In the rows, zero is written as 100.
Each path below is one point turned by a fixed rotation once a step. After each direction that follows a path, write how fast that rotation turns it, in deg/step (0 if it stays still).
Each turn is a multiple of 5 degrees from 10 to 175, or 0.
Each row of a path follows its step; steps can be skipped.
Path 1:
step 0: 119  91 105 102 110 117  75  97  85 107  80 110 110 102  90 112 125 109 110 112  91 109  78  98 101  91  94  79 103  89  89 106 119  97  98 109 106 117
step 1: 104 104  82 103 105  86 122 101  99 103  98 104 108 111 105 112 103 128  98  91  86  84 111 104  91  93  91  97  87 118  89 123  78 117  79 111 106  85
step 2: 104 113 114 100  89 115 114 121 101  84  96  98 101  79  83  95 115 117 100  94 117 100  98 104  77  76  87 112  93  92 102 104 121  82 108  96 101 110
step 3:  86  84  74 111 109  88  96 111 112 104 114  93  88  89  96  93  94  90  98 124  83 100  90 123  82 100  96 100 101  92  70 110 101 116 101  95 109  91
step 6: 119  91  81  99  85 102 102 102  97 114 101  96 114 104 119  92 101 104 128 108 108 116 102  99  83  97 104  96  96 129 107  78  97 122 113 111  80 102
step 8:  99  92 107  96  97  91  93 107 104 129 133  93 121  85  80 102 118  96  96 113  98 100  96 104  89  97 103  95 115  99 129  95 101 101  85 102  84  87
step 11: 101 116 111 102 106  91  72 113 138  92  95 128 108 109 113 104 104 106  95  89  94 106 102 119  87  88  89  94  81 106  99  97 104 104  99 106  88 108
step 14:  97 112  66  98  81  90  95 108 110 112  94  82  93 102  94  98 101 103 119  94  90  96  92 108 114 107  76 116  99  99 113 108  81  87  93  77  98 112
step 16: 111  90  80  74 117  86  99  94 113 112  81  98 101  79 112 100  96 117 104  98 103  91 108 100 106 116  80  84 104 105  94 112 119 113  80 100  88  98
step 17: 104  98 103 105  78  88 110  80  95 100  84 106 105 110  84 120 130  98 110 105 111 104  82  87  75  78  86  94  97  96 109 101 105  97  95 117 114 101
 95  98  95 104  97 105  97 110 101 101 105  92  90  93 100  99  99  96  94  99  93 100 101  95 102  99  98 104 103  99 105 101 102  96  96 103 102  96
65
108 103  98  93  94 100  99 100 107 100  92  93  97 103 101 104 101 102  96  90 102  99  99 100  95 108 101 110  98 101  98  97  98 100 101 100  98  97
145
 97  99  99  99  98 103 106  96 100  93  99  96  99  93  94  96 102 101 106  97  94  92  94 101  96 103  97  97  97 104  98  96 105 109  97 100 107 103
25
100 101 101 112 106 102 101 100  95 108  95  97  97  98 106 106  97 102 103  99  98 106  92 105  95 102 107 102  99  99 101  96 105 104 102  94 101  99
120
 99 104  99  92 101 101  99  93  98 105 107  98  96 102 103 106 102 103 104  99 104 102  94  90  99  99 104  95 104  99 103 100 104 103  89 104  97 101
40
103  98  98 103 101  99  97 103  96 100 106 104 106 100 103  99  97  96  93 106  98  94  98  98  93 110 101 103  93 105  99 103 101 102  92 101  93 106
145
Path 2:
step 0: 115 105 100 100  89 105  64  94  76  95 103  78 116 100 118 103  92  97 106 103 115  98  89  97  85 103  98  84 104  86  93  98  98 115  99 116 108  71
step 5:  89 105 125 113  98  98  71  99 113  85 107 103 104  94 120 109 107 111  92 109 100 117 101  94  91 101  83 102 107  96  98  99 126 114  82  85 128  97
step 6:  90  78 102 114 104 103  93  92 114  83 125  79  96 105 111  99  99 100 137 108  96 112 105  79  90  97  86 102  83  85  97 105 111 108  86 100 110 108
step 8: 123  83 111 103 103 114 114  85  94  85 115  88 101 103 104 103 111  73 132  91 107  98 115  77  90 104 105 104 112  97 108  99 114 106 100 111 115  91
step 9: 117 100 114  92  87 134 107  99  96  96 114 100 112 110 110 111  98 104  95 104 127 106  87  86  86  94  99  76 120 107  94  96 115 109 102 111 117  87
step 12: 115 110 122 109 108  94  93  86 107  79 112  92  98 100 111 100 111  88  89 112  86 101 115  94 120 105  95 107  97  88  90  75  95 120 103 101 106  66
step 13: 107  88 108 101  87  88  96  80  97  83 129  90 100  97  98 104  80 107 107 119 105 134 109  93 113 105 116  94 114  92  80  98 104 113 103  97 100  84
step 14: 102 129 110 113  86  96  83  93 102  95 118  94 103  92 118 115  91  92 108  96 101 115 113 111  97  93  91  86  96  71  90  91 120 104 107  99 111  74
step 15:  94  88 109  97  91  99  86  81 112 100 124 102  87  85 110 124  80  98 136  90 110 106  99  89  98 104 114 103  89 102  81  99 118  91 105  94 104  91
step 17: 108  83 123  88  96  90  87  83  93  78 102 107  93  86 104 114  86  98 108  95 113  78 104  71  88 113 113 109 100 106 106  90 108 119 102  96 119  96
101 103 100 101  99  90  97  97 100 105 104 103 101 102  97 104 103 110  99 102 100 105 100 102 108 100  95 107 102  96  97  99 100  92 102  99  95  90
35
 99  99 101 105  96  99 100  98 105 100  93 101 104 103 112  97  99  99  92  97 106 103  99 103 103  99  98  92 100  99 104 102  93  94 100  97 106  95
160
101  90  97 106 103  96 100  91 106 103  99  99  92  94  98 102 104  97 101  99 100  98 106 100  97 104 108 105 105 102  99 102  98  96  95  96 104  99
155
 92 101  95 105 105 106  96  99 111 104 102 101  99  97 102 105  99 104 104  99  99 100  93 106  92  92  96  98  96  98  95 101 101  99  98 101  97 100
80
 95  99 101 104 102 100  98  96  99  95 101  96 101  95  98  94 100 111  93  99  99  96  95  96 106 100  96 105  99  98 101  94  93 109  94  98 104 104
55
